128 stands for zero in the data rows.
Here is a table of points, one per row:
tensor([146, 115, 138, 112, 110, 127, 137, 183, 125, 156, 118,  92,  99, 111, 121, 111])
tensor([142, 101, 119,  85, 101,  87, 127, 113, 116, 159, 162, 108,  78,  72, 128, 134])
tensor([168, 236, 115, 100, 160,  84, 105,  93, 143,  92, 114,  89, 136, 210, 143, 131])
tensor([220, 206, 104, 157, 155, 118,  86,  75, 143, 184, 157, 101, 136,  86, 169, 111])
tensor([ 70, 107, 162, 135, 116, 177, 154, 120, 126, 148, 124, 160, 110, 185, 120, 168])
tensor([112,  92, 173,  75, 126, 113,  89,  63, 171, 157, 163, 186, 126, 175, 136, 134])
tensor([162, 118, 100, 138, 126,  74, 141, 120,  69, 110,  91, 134, 156, 109, 123, 130])
tensor([220, 172,  87, 240, 187, 107,  85, 203, 154,  72,  99, 132, 114,  86, 162,  71])
tensor([ 94, 109, 115,  64,  92, 117, 128, 111, 121, 116, 169, 163,  98, 124, 125, 155])
tensor([142, 135, 124,  95,  73, 108, 129, 143, 123, 159, 102,  97,  94, 115, 136, 121])
tensor([ 83,  87, 156, 142, 119, 192,  85, 113, 155, 164, 172, 149, 146, 144, 111, 177])
tensor([144, 141, 140, 196, 115, 103, 141, 113,  90, 129, 152, 147,  89, 115, 147, 104])
tensor([122,  80, 143, 122, 108, 158, 182, 139, 156,  84, 142, 153, 130, 112, 113, 112])
tensor([148, 193,  98, 111, 110, 108, 145,  55, 158, 135,  99, 138, 137,  88, 139, 101])
tensor([197, 142,  83, 173, 151, 138, 122, 125,  89, 129, 140, 133, 117,  94, 131, 111])
tensor([ 82, 186, 151, 194, 161, 108,  85,  93, 173, 130,  98, 153, 151,  99, 183, 122])
tensor([133, 157, 100,  96, 111, 103, 121, 123, 137, 154, 110,  91, 165,  94, 202, 163])
tensor([117,  89, 105,  92,  96,  95, 122, 138, 130, 147, 113, 129,  86, 117, 119, 109])
tensor([147, 125, 103, 137, 200, 199,  89, 113, 154, 125, 144, 151,  77,  97, 122,  73])
tensor([179, 175, 144, 101, 104, 153, 119, 108,  90, 173,  70,  79, 224, 131, 131, 162])
tensor([ 99, 121, 169, 143, 117, 143, 134, 121, 129, 156, 136, 152, 119, 171, 101, 174])
tensor([127, 102, 122, 102, 138, 136, 175, 142, 101, 119, 112, 119, 142, 132, 107, 116])
tensor([192, 143, 114, 147, 158, 129, 146, 122,  70, 122, 143, 129, 112,  97, 128, 104])
tensor([125, 139, 149, 164, 122, 110, 112,  95,  97, 158, 143, 173,  87, 126, 134, 102])
tensor([113, 115,  78,  55, 100, 113, 151, 138, 125, 135, 117, 120, 135, 111, 120, 111])
tensor([145, 124, 137, 121, 138, 126, 124, 144, 173,  86, 146,  75, 162, 174,  87, 108])
tensor([154, 141, 174, 133, 150, 122, 147, 174, 180,  87, 123, 141, 131, 136, 168, 135])
tensor([144, 176, 126, 159, 133,  81, 164, 167, 125, 140,  76, 115, 184, 128, 173, 107])
tensor([137, 117, 141, 118, 135, 122, 167, 140, 124, 138, 117, 124, 123, 116, 156, 142])
tensor([108,  96, 117,  92,  82,  96, 120, 122, 126, 130,  93, 127,  79, 126, 115, 120])
tensor([ 50,  86, 147, 119, 102, 193,  72, 123, 192, 154, 170, 118, 170, 149, 110, 187])
tensor([160, 111,  90, 111, 172, 157, 142, 193, 107, 120, 211, 127, 143, 139, 106, 222])
tensor([137, 156, 132, 165, 148,  84,  74, 102, 129,  83,  96, 130, 201, 111, 153, 158])
tensor([ 97, 112, 135,  81, 110,  82, 105,  98, 153, 154, 143, 127,  89, 125, 137, 152])
tensor([197, 159, 108, 133, 150, 119, 143, 182, 134,  90, 132,  96,  99, 113, 131, 170])
tensor([147,  98, 135, 137, 111,  64, 109, 112, 108, 141, 120, 118,  88,  92,  98, 130])
tensor([ 65,  78, 106, 121, 117, 181, 122, 134, 148, 142, 155,  80, 100, 160, 125, 169])
tensor([107, 158, 138,  85, 106, 115, 169,  75, 111,  92,  82, 107, 145, 122, 117, 136])
tensor([132, 105,  95,  84,  97, 108, 127, 154, 132, 170, 130, 112, 106, 113, 131, 104])
tensor([139, 111, 129,  91, 124, 133, 111, 150, 221, 182, 141, 147, 181, 130, 127, 109])
tensor([ 88, 153, 181, 160, 100, 117,  81, 106, 172, 154,  66, 155,  91, 130, 166, 100])
tensor([149, 114,  97, 127,  94,  64, 105, 110,  94, 119, 106, 141, 125,  84, 132, 133])
tensor([133, 122, 110, 196,  89, 130, 133, 116,  79, 185, 126, 143, 127, 141, 142, 138])
tensor([166, 109, 105, 141, 159, 106, 176, 163,  55, 113, 145, 122, 108, 100, 104,  87])
tensor([102, 187, 125, 100,  91,  79, 107,  75, 147,  74,  87,  90, 150, 156,  99, 105])
tensor([ 76, 136, 166,  92,  90, 150, 145, 102, 122, 207, 115, 150, 111, 188, 145, 136])
tensor([141,  95, 107, 107, 153, 149, 168, 151,  99, 116, 155, 122, 144, 133, 100, 155])
tensor([152, 115, 125,  94, 118,  91, 130, 102,  95,  94, 110, 121, 134, 101, 129, 140])
tensor([140, 114, 130, 124, 143, 147, 119, 165, 161,  88, 168,  92, 167, 152,  92, 127])
tensor([122,  95, 138,  92,  82, 110, 125, 122, 132, 144,  94, 105,  82, 131, 109, 117])
tensor([ 73, 126, 165,  80,  84, 117, 121,  79, 130,  86, 120, 151, 180, 175, 110, 114])
tensor([121, 109, 149, 117, 114, 181, 118, 155, 169, 121, 204, 102, 198, 129, 105, 166])
tensor([ 49, 134, 130, 101, 172, 152, 126, 119, 132, 119, 158, 192,  94, 179, 118, 204])
tensor([110, 124, 145,  77,  94,  98, 135,  80, 120,  85, 100,  80, 162, 109, 143, 109])
tensor([102, 101, 164, 136, 131, 121, 121,  87, 127, 228, 149, 164, 101, 134, 155, 143])
tensor([152,  79, 105, 124, 146, 155, 196, 132,  78,  87, 148, 117, 140, 114, 110, 126])
tensor([157, 137, 109, 160, 172, 123, 170, 162, 100,  59,  99, 153, 183, 113, 135,  89])
tensor([105,  95, 159,  70, 117, 126,  85,  62, 202, 172, 103, 207, 138, 176, 129, 101])
tensor([152, 142, 123, 101,  86, 109, 136, 144, 114, 155, 109, 112,  81, 117, 147, 131])
tensor([113, 145, 127, 100,  87, 108,  92, 135, 149, 124, 143,  89, 147, 116,  95, 130])
tensor([123,  89, 142,  85,  85, 118, 127, 125, 135, 145,  96, 107,  89, 133, 105, 114])
tensor([159, 143, 130, 194, 134, 188, 137,  92, 142, 161, 118, 182, 129, 118, 131, 115])
tensor([159, 144, 113, 144,  90,  69,  95, 166, 162,  87,  84, 126,  84,  88, 132, 105])
tensor([ 77,  96, 118, 156, 132, 167, 176, 130, 114, 114, 186, 152, 171, 135,  97, 179])
tensor([ 76, 131, 162, 135, 143, 133, 130, 131, 117, 126, 141, 177, 129, 180,  97, 145])
tensor([ 90, 109, 112, 161, 133, 186, 194, 118,  59, 119, 158, 141, 146,  87, 118,  71])
tensor([138, 197, 122, 155, 124, 131, 125, 104, 128, 145,  88,  79, 156, 106, 192, 124])
tensor([103,  81, 132, 153, 120, 174, 183, 141, 116, 165, 113, 140, 124, 173, 117, 188])
tensor([134, 102, 124,  86, 192,  43, 136, 104, 129, 141,  90,  95, 217, 144, 181, 165])
tensor([179, 166, 112, 152, 151,  76,  76, 161, 156,  83, 126, 149, 132,  75, 146,  74])
tensor([ 52,  83, 144, 182, 145, 213,  97, 127, 138,  99, 145, 217, 116, 120, 125, 104])
tensor([ 97, 144, 129, 181, 112, 145, 130, 100, 108, 111, 155, 184, 127, 108, 157,  98])
tensor([149, 125,  97, 141, 162, 138,  96, 172, 138, 114, 117,  96, 134,  87, 107, 121])
tensor([138,  87, 103, 115, 143, 145, 186, 140,  83, 103, 137, 114, 145, 124, 105, 128])
tensor([173, 184,  88, 125,  99, 110,  64,  63,  92, 138,  99,  88,  90,  83, 141, 101])
tensor([ 72, 123, 195, 126, 188, 156, 143,  69,  76, 120, 120, 155, 152,  67, 111, 107])
tensor([ 84, 176, 171, 167, 104,  94, 120, 122, 158, 121,  96, 155, 108, 158, 126, 112])
tensor([118, 114, 177, 170, 147,  84,  69, 132, 121,  94, 130, 143, 112, 102, 164, 137])
tensor([159, 170, 133, 148, 137,  74,  47, 114, 125, 135, 163, 168, 122, 110, 145, 190])
tensor([113, 135, 132, 124, 132, 139, 114, 146, 156, 121, 126,  94, 102, 112, 115, 106])
tensor([127, 127, 133,  94, 157, 127, 156, 159, 125, 141, 128, 128, 127, 152, 114, 140])
tensor([157, 182,  72, 128, 126,  20,  94, 103, 122,  45, 106, 106, 129, 220, 146, 154])
tensor([120, 121, 137, 148, 106, 174, 121, 140, 167,  75, 122, 105, 156,  96, 153, 132])
tensor([ 99, 140, 121, 183, 148, 154,  95,  97, 152, 154,  75, 148, 113, 122, 182, 118])
tensor([ 99, 137, 131, 204, 100, 139, 118, 132, 129, 179,  99, 145, 175, 130, 100, 142])
tensor([142, 121, 128, 103, 121,  79, 119,  98, 139,  96, 118, 133, 166, 132, 183, 118])
tensor([169, 113,  89, 145, 159, 110, 168, 170,  85, 115, 143, 127, 113,  93, 107,  86])
tensor([171, 157, 114, 132, 138, 109, 134, 151, 102, 153, 128, 142, 126, 140, 128,  99])
tensor([180, 199, 120, 220, 176,  94,  52, 109,  85, 116, 133, 103, 135,  72, 113, 123])
tensor([119, 102, 124, 111, 182, 126, 167, 181, 122, 125,  79, 126,  96, 159, 119, 161])
tensor([135, 103,  99, 132, 149, 132,  97, 181, 142, 129,  90, 133, 124,  84, 171, 148])
tensor([108, 104,  96, 128, 109, 164, 110, 138, 152, 126, 116, 101, 104, 130, 142, 139])
tensor([154, 209, 101, 162, 137,  45,  96, 121, 155, 113, 103, 101, 159, 174, 133,  92])
tensor([138, 124, 145,  93,  84, 119, 133, 131, 124, 151,  94,  84,  80, 126, 126, 121])
tensor([ 95, 113,  95, 189, 131, 138, 156, 150, 102, 152, 123, 126, 161, 136,  94, 137])
tensor([111,  86, 131, 103,  73,  92, 124, 110, 123, 112,  80, 128,  87, 138, 112, 129])
tensor([127, 189,  95, 154, 128,  86,  83, 121, 163, 141,  89, 132, 160, 116, 195, 149])
tensor([151, 140, 158, 103,  87, 120, 155, 126, 105, 130,  77,  97,  90, 130, 136, 151])
tensor([ 76, 110, 127, 155, 135, 131, 161, 142,  89, 118, 158, 198,  91, 138,  97, 126])
tensor([ 88, 115, 144, 102, 135, 229, 152, 129, 146, 152, 123, 164,  87, 179, 147, 157])
tensor([ 81, 147,  78, 129,  89, 159, 150, 100, 142,  93, 134, 215, 140, 134, 133, 159])
tensor([181, 149, 131, 217, 112,  46,  89,  93, 111, 163,  92,  91,  87,  98, 133, 111])
tensor([160, 122,  74, 123, 175, 161, 144, 171,  87, 101, 194, 106, 138, 118, 100, 199])
tensor([ 72,  93, 202, 107, 124, 113, 137, 103, 135, 215, 111, 161, 146, 169, 103, 115])
tensor([125, 128, 116,  75, 110,  96, 113, 113, 156, 144, 100, 129, 136, 132, 114,  96])
tensor([187, 201, 182, 151, 152, 130, 142, 144, 109,  97, 147,  75, 139,  80, 165,  83])
tensor([193, 138,  88, 166, 148, 134, 131, 133,  84, 125, 143, 134, 116,  94, 128,  98])
tensor([ 75, 156, 143, 135, 131, 137,  77, 115, 210, 124,  99, 207, 116, 150, 163, 103])
tensor([163, 125, 106, 147, 142, 144, 167, 142,  91, 145, 187, 147, 143, 149, 135,  79])
tensor([ 91, 159,  79,  86,  99, 145, 162, 145, 129, 100, 156, 194, 123, 124,  96, 163])
tensor([164, 185, 149, 200, 150,  83,  92, 165, 206, 176, 130, 147, 136, 116, 141, 142])
tensor([150, 175, 125, 120,  89,  84, 102, 161, 135, 180, 122,  95, 114,  69, 104,  77])
tensor([ 59, 148, 214, 127, 110, 151,  67,  68, 117, 175, 111, 147, 112, 159, 124, 157])
tensor([128, 166, 157, 152, 114, 137, 101, 165, 196, 119,  60, 136,  89, 106, 116,  71])
tensor([ 95, 121, 163,  99, 137, 202, 140, 127, 159, 149, 129, 156,  89, 164, 144, 175])
tensor([ 73, 114, 164, 156, 127, 136, 145, 126, 110, 144, 132, 160, 126, 179,  95, 161])
tensor([127, 153, 108, 149, 120, 123,  78, 146, 173, 120,  79, 164, 119,  96, 148, 105])
tensor([173, 150,  89, 112, 111, 118, 141,  98,  89,  89,  89, 123, 145, 147, 148, 124])
tensor([142, 109, 208, 154, 109, 139, 114, 127, 171, 118,  68, 110, 201, 173, 197, 127])
tensor([ 89, 123, 177,  68, 102,  74,  93, 103, 152, 146, 160,  98, 122, 155, 110, 133])
tensor([ 84, 144, 126, 118,  90,  65, 163, 137,  74, 105, 160, 220,  96, 140, 108, 160])
tensor([151,  83, 121,  96, 147, 148, 163, 180, 120, 134, 199, 138, 143, 145, 107, 188])
tensor([124, 114, 151,  95, 140, 200, 140, 132, 176, 164, 128, 142,  85, 164, 152, 177])
tensor([ 97, 103, 193,  89, 149, 130, 159,  81, 126, 130, 120, 104, 127, 104, 186, 125])
tensor([ 71, 125, 171, 111, 129, 166, 131, 122, 138, 143, 133, 167, 109, 175, 116, 158])
tensor([ 96, 101,  81, 120, 189, 168, 126, 177, 143,  73, 167, 123, 170, 132, 100, 105])
tensor([ 89, 147, 145, 124, 147, 123,  38,  87, 199, 217,  87, 188, 148, 211, 147, 135])
tensor([ 89, 135, 172,  93, 140, 170, 119, 127, 152, 144, 140, 156, 100, 169, 127, 167])
tensor([ 85, 170, 244, 121,  93, 155,  77, 135, 113, 207, 106, 123, 119, 141, 115, 123])
tensor([126, 157, 114, 141, 160, 175, 153,  84, 150, 106, 164, 156, 132, 167, 128, 104])
tensor([ 87, 122, 104, 140, 134, 177, 112, 138, 183, 132, 183, 132,  86, 140,  89, 121])
tensor([155, 135,  93, 111, 133, 117,  89, 105,  98,  89,  72, 133, 132,  92, 142, 127])
tensor([183, 130, 140, 155, 147, 116, 127, 134, 135, 102, 173, 123, 127, 189, 153,  82])
tensor([141, 107,  67, 140, 153, 148, 134, 168, 138,  88, 138,  75,  94, 120, 147, 150])
tensor([115,  80, 125, 124, 162, 223,  93, 152, 171, 122, 142, 160, 107, 126, 140, 140])
tensor([112, 105, 119, 104,  81,  82, 123, 121, 120, 118,  75, 128,  82, 127, 115, 128])
tensor([ 87,  89, 145, 154, 105, 183,  95, 108, 144, 160, 146, 152, 153, 173, 107, 175])
tensor([197, 106,  94, 144, 187, 111, 125, 183, 105,  98, 140,  77, 107, 116, 106, 125])
There is one direction along which these points spread out most. Where along it does each point below lie, from 0 to 99? The average is 50, and the first point in the table lies past the average.
tensor([118, 103,  89, 120, 120,  75, 138, 147,  96, 100,  86, 150, 106, 124, 130, 161]) -> 56
tensor([ 97,  68, 178,  86,  85, 175, 134, 170, 151, 255, 159, 125, 168, 177, 122,  98]) -> 19
tensor([142,  56,  91, 138, 145, 165, 125, 172, 115, 101, 171,  76, 126, 113,  98, 172]) -> 49
tensor([127, 113, 147, 120,  84, 142, 168, 115, 126, 120,  71, 115, 162,  91,  94,  98]) -> 52
tensor([138,  97, 196, 202, 115, 107, 118, 115,  74, 153, 149, 128, 101, 109, 147, 107]) -> 54
tensor([187, 135, 217, 135, 123, 158, 135, 138, 197, 167, 151, 111, 185, 139, 140, 120]) -> 46
tensor([109, 134,  99,  74, 128,  46, 144,  76,  91, 158, 179, 156, 151, 128, 198, 179]) -> 49
tensor([151, 140, 155, 101,  78, 120, 154, 125, 104, 129,  81,  96,  83, 130, 139, 150]) -> 54
tensor([162,  82, 120, 137, 153, 179, 151, 151,  98,  59, 214,  86, 155, 118,  84, 189]) -> 49
tensor([189, 106, 176, 131, 204,  87, 187, 111, 100,  97, 172, 146,  95, 233, 152,  81]) -> 53
tensor([102, 167, 129,  90, 153, 181, 107, 118, 207, 242, 150, 166, 158, 148, 156, 157]) -> 27
tensor([152, 149, 107, 133, 143, 146, 147, 168, 141,  85,  82, 146, 129, 138,  90, 137]) -> 56
tensor([168, 119,  96, 154, 155, 130, 175, 164,  82, 107, 147, 126, 120, 108, 103,  85]) -> 66
tensor([160, 189, 164, 154, 165, 125, 161, 113, 112,  92, 120,  84, 154, 100, 193, 102]) -> 72
tensor([155, 179, 168, 176, 140, 169, 117, 129, 157, 107, 141, 107, 108,  85, 167, 102]) -> 62
tensor([121, 104, 129,  94,  83, 106, 123, 125, 131, 147, 101, 106,  81, 124, 118, 115]) -> 49
tensor([ 65, 114, 148, 147, 143, 137, 155, 133, 102, 129, 132, 185, 130, 191,  91, 146]) -> 28
tensor([104, 106, 171, 115, 137, 209, 104, 120, 160, 144, 210, 126, 120, 153, 109, 206]) -> 20
tensor([166,  77, 103, 134, 168, 163, 197, 148,  76, 101, 192, 111, 122,  83, 109, 158]) -> 55
tensor([169, 102, 107, 180, 157, 127,  65, 123, 104, 138, 132,  73, 135,  66, 137, 101]) -> 72
tensor([146, 203, 218, 154, 237, 191,  83,  50, 142, 176,  94, 124, 142, 127, 199, 165]) -> 47
tensor([148, 101,  93, 139, 152, 161, 118, 181, 129, 111, 154,  84, 143, 100, 111, 144]) -> 57
tensor([103, 124, 109, 103, 115, 128,  49, 106, 129, 167,  80, 136, 149, 134, 123, 149]) -> 44
tensor([122, 101, 156, 101,  81, 109, 140, 105, 110, 100,  71, 109,  94, 153, 113, 148]) -> 46
tensor([179, 112,  84, 151, 157, 106, 151, 163,  83, 124, 136, 133, 106,  88, 109,  99]) -> 71
tensor([131, 114, 162, 116,  94, 127, 166, 119, 140, 144,  69,  67, 160, 102, 119,  90]) -> 55
tensor([ 99, 101,  99, 185, 108, 120, 164, 116,  75, 141, 141, 159,  93, 135, 133, 111]) -> 48
tensor([ 70, 181, 116, 103, 105, 128, 122,  91, 104,  93, 164, 102, 186,  99,  97, 145]) -> 49
tensor([197, 159, 133, 160, 125,  87, 108, 136, 148, 142,  64,  97, 158, 113, 156,  82]) -> 78
tensor([196, 137, 106, 150, 153, 128, 141, 132,  75, 123, 147, 131, 112,  91, 127,  97]) -> 71
tensor([121,  98, 144,  99,  79, 110, 127, 117, 130, 133,  87, 109,  85, 138, 101, 120]) -> 46
tensor([ 59, 128, 216, 149, 103, 113, 142,  87, 186, 148,  74, 117, 121,  90, 140, 112]) -> 39
tensor([ 69, 131,  95,  65, 124, 166, 184, 174,  93, 118, 122, 176, 152, 124, 131, 121]) -> 37
tensor([115, 108, 167, 125,  77, 100, 128, 128, 127, 167, 119, 135,  88,  82,  89,  84]) -> 49
tensor([105, 108, 136, 141, 106, 152, 151, 134, 146, 131, 118, 179,  85, 198,  85, 103]) -> 32
tensor([111, 112,  83,  63,  87, 110, 135, 111, 116, 104, 137, 110, 125, 120, 102, 106]) -> 51
tensor([155, 122, 125, 116, 136, 156, 133, 161, 157,  88, 208,  97, 174, 157,  93, 165]) -> 46
tensor([ 65, 111, 137,  86, 127, 191, 164, 118,  89, 118, 157, 158, 129, 133, 104, 166]) -> 25
tensor([ 54, 122, 162, 119, 129, 175, 137, 121, 131, 143, 131, 177, 111, 183, 118, 163]) -> 19
tensor([127, 129, 144, 120, 131, 121, 140, 144, 135, 133,  72,  75, 114, 137, 119, 119]) -> 55
tensor([114, 143, 126, 173, 113, 113, 105, 127, 166, 130, 113, 212,  95, 135, 165, 111]) -> 48
tensor([189, 124, 107, 139, 182, 105, 136, 196, 120,  97, 128,  93, 120, 112, 110, 108]) -> 73
tensor([ 48,  96, 105, 126, 121, 244, 123, 130, 138, 142, 153, 161, 142, 163, 138, 167]) -> 16
tensor([113, 117, 126,  87,  80, 161, 133, 159, 148, 222, 133, 118, 159, 104,  97,  85]) -> 40
tensor([166, 133, 103, 121, 109,  92, 127,  99,  89,  95,  86, 125, 154, 108, 131, 131]) -> 68
tensor([160, 156, 113, 121, 115, 100, 156, 170, 153, 204, 145, 131, 150, 101, 103, 107]) -> 58
tensor([146, 100, 111, 156, 120,  66,  82, 113, 105, 136, 113, 148, 106,  80, 125, 147]) -> 62
tensor([148, 164, 126, 174, 149, 172, 144, 113, 119,  84, 193, 110, 170,  98, 174, 101]) -> 62
tensor([ 64, 119, 146, 136, 144, 150, 150, 133, 110, 126, 135, 180, 128, 186,  93, 142]) -> 27
tensor([170,  88,  96, 107,  65,  94, 154, 118, 100,  96, 184,  99, 138, 122, 158, 115]) -> 61
tensor([ 66,  73, 207,  96, 111, 108, 124,  73, 122, 147,  71, 196,  88, 200,  92, 149]) -> 17
tensor([135, 158, 115, 152, 134, 167, 110, 121,  72, 159, 153,  98, 188, 117, 128, 125]) -> 56
tensor([149,  70,  74, 134, 154, 167, 144, 167, 114,  99, 183,  84, 129, 112, 103, 169]) -> 52
tensor([126, 123, 122, 100,  84, 100, 125, 127, 121, 139,  96, 116,  78, 119, 128, 124]) -> 53
tensor([140, 122,  75,  74,  80,  78, 135, 117, 104, 137, 132, 113,  94,  77,  87, 125]) -> 60
tensor([135, 149, 122, 108, 122,  94, 112, 166, 137, 149, 164,  71, 162, 119,  80,  80]) -> 61
tensor([187, 126, 138, 243, 158, 167, 111, 120, 118, 124, 185,  86, 123,  87, 133, 139]) -> 66
tensor([ 92, 153, 117,  90, 183, 190, 156,  66, 110, 113, 163, 153,  97, 148, 106, 111]) -> 36
tensor([120, 148, 155,  87, 163, 108, 161,  50, 154, 135, 100,  79, 157, 114, 117, 170]) -> 49
tensor([132, 113, 109, 112, 148, 137, 173, 151,  94, 115, 122, 112, 137, 128, 100, 129]) -> 53
tensor([161, 135, 120, 173, 166, 132, 131, 159, 158, 113, 141,  86, 151, 186, 130, 100]) -> 60
tensor([186, 145,  82, 195, 198, 120, 114, 183, 115,  73, 136,  85, 138, 166, 115,  89]) -> 77
tensor([ 98, 109, 166, 174,  85, 134,  81,  78, 193, 168,  66, 173,  93, 178, 135,  99]) -> 34
tensor([ 91, 123, 176, 130, 100, 122, 139,  62, 154, 195, 155, 194, 120, 185, 129, 140]) -> 23
tensor([127, 121, 201, 175, 131, 189, 205, 110,  79, 128, 142, 101, 167, 171, 146, 144]) -> 39
tensor([ 65, 149, 149,  60, 154,  93,  54,  54, 242, 108,  65,  78, 120, 104, 171, 126]) -> 48
tensor([ 89, 146, 154, 117, 125,  53,  68, 182, 140,  83, 124,  94, 140,  98, 163, 114]) -> 64
tensor([130, 149,  97, 149, 164, 155,  98, 108, 120, 108, 174, 182, 106, 131, 144, 137]) -> 49
tensor([133,  97, 134,  98, 136, 141, 176, 148, 113, 137, 147, 132, 142, 145, 107, 142]) -> 41
tensor([ 90, 119,  74, 123, 167, 147, 195, 162,  98,  99, 185, 193, 111, 124, 104, 136]) -> 41
tensor([140, 156, 117, 100, 103,  53, 147, 146,  91, 133, 112, 170, 142, 151, 108, 123]) -> 58
tensor([149, 131, 137, 125, 107, 122, 160, 130, 122, 133, 140,  92, 140, 100, 132,  98]) -> 59
tensor([103, 109, 117,  99,  98, 117, 102, 112, 183, 148, 107, 179,  98, 164, 160, 134]) -> 36
tensor([185, 159,  87, 183, 173, 145,  82, 131, 141, 116, 128, 117, 142,  95, 134,  92]) -> 74
tensor([103, 195, 143, 149,  89,  98, 108, 144, 147, 134,  91, 105, 105, 142, 175, 152]) -> 56
tensor([145,  76,  95, 116, 154, 150, 190, 148,  79,  97, 152, 111, 144, 121, 106, 143]) -> 52
tensor([178, 137,  84, 158, 147, 170, 151, 150,  95, 111, 147, 135, 119, 111, 119, 106]) -> 63
tensor([ 84, 109, 115, 129, 114, 185, 124,  81, 148, 103, 201, 132, 140, 117, 101, 150]) -> 32
tensor([126, 157, 130, 133, 125,  56,  79, 142, 221,  99, 143,  95, 115, 152, 220, 175]) -> 59
tensor([ 88, 190, 127, 141, 122, 172, 200, 111, 103,  80, 124,  79, 136, 154, 139, 112]) -> 51
tensor([118, 104, 135, 110,  68,  91, 131, 113, 113, 112,  81, 117,  97, 137, 118, 143]) -> 49
tensor([156, 109,  69, 133, 110,  75, 129, 123,  76, 103,  88, 134, 146, 103, 128, 130]) -> 69
tensor([185, 138, 122, 199, 137, 174, 118,  80, 173, 132, 149, 147, 155, 136, 156, 130]) -> 54
tensor([135,  98,  83,  66, 103,  92, 128, 126, 153, 114, 125,  63, 108,  84, 143,  70]) -> 65
tensor([ 71, 125, 152, 159, 111, 136, 143,  92, 155, 146, 142, 144, 131, 104, 251, 112]) -> 43
tensor([128, 148, 136,  92, 103,  95, 134, 121, 147,  79, 122, 125, 144, 157, 170, 147]) -> 52
tensor([175, 212, 136,  98,  82, 113, 138, 169, 144, 175, 105,  65, 158,  92, 119,  76]) -> 72
tensor([161, 152, 129, 128, 124, 130, 136, 166, 140, 111,  90, 110, 112, 124, 100, 115]) -> 61
tensor([173, 143, 140, 133, 179, 148, 160, 112,  86, 111, 151, 119,  95, 114, 115, 131]) -> 59
tensor([ 52, 189, 140,  77,  97, 152, 115, 111, 184, 205, 174, 105, 177,  90, 111,  66]) -> 38
tensor([185, 158, 107, 139, 157, 131, 151, 179, 138,  87,  99, 128, 115, 125, 116, 164]) -> 65
tensor([101, 135, 196, 130, 122, 197,  84, 107, 118, 135, 160, 183,  93, 173, 106, 181]) -> 21
tensor([121, 115,  83,  76, 108,  59, 149, 113,  77,  88, 139, 136, 143, 155, 115, 150]) -> 54
tensor([ 73, 144, 132, 136, 161, 188, 120,  88, 145, 124,  80, 214, 185, 159, 104, 107]) -> 31
tensor([175, 134, 107, 146, 180, 111, 106, 183, 135, 106, 113, 103, 113,  98,  98, 101]) -> 72
tensor([ 90,  78,  97,  82,  95,  60, 113, 107, 152, 117,  84, 123, 133, 139, 132, 133]) -> 47
tensor([ 90,  86,  84,  84,  97,  84, 133, 114,  94,  78, 106, 133, 130, 101, 103, 107]) -> 54
tensor([102,  96, 119,  72,  71,  99, 131, 101, 103,  93,  87, 108, 114, 116, 100, 110]) -> 50
tensor([ 62, 124, 156, 120, 157, 178,  76, 140, 146, 107, 164, 155, 111, 157, 109, 145]) -> 28
tensor([157, 136, 102, 164, 168, 103, 174, 137,  91, 138, 175,  61, 182, 140, 201, 120]) -> 69
tensor([105,  85,  78, 122, 110, 163, 117, 121, 120,  99, 142,  90, 185, 123, 100, 110]) -> 49
tensor([161, 124,  84, 145, 165, 117, 100, 172, 134, 104, 115, 105, 112, 104,  91, 109]) -> 68
tensor([159, 168, 119,  95, 152,  83, 100, 102, 123, 212, 154, 114, 121, 112, 168, 204]) -> 55
tensor([137, 138, 162, 114, 112, 113, 135, 150, 154, 176, 103, 116, 115, 109, 123, 114]) -> 51
tensor([184, 125, 103, 143, 154, 117, 163, 141,  74, 118, 141, 126, 114,  88, 117,  91]) -> 70
tensor([139, 100, 109, 138, 138, 173, 100, 163, 138, 129, 132,  96, 160, 107, 116, 152]) -> 51
tensor([186,  97, 130, 139, 143, 118, 133, 142, 102, 144, 189, 161, 143, 139, 125, 125]) -> 53
tensor([182, 121, 101, 140, 162, 115, 155, 151,  79, 118, 143, 125, 110,  97, 115,  85]) -> 70
tensor([138, 135, 166, 123, 130, 154, 141, 152, 171,  93, 171, 105, 196, 151, 108, 128]) -> 46
tensor([168,  82, 123, 147, 158, 104, 162, 228,  79, 118, 128, 139,  92, 100, 109,  81]) -> 66
tensor([193,  89,  83, 129, 175, 145, 167, 192, 113,  76, 187, 105, 127, 120, 116, 156]) -> 62
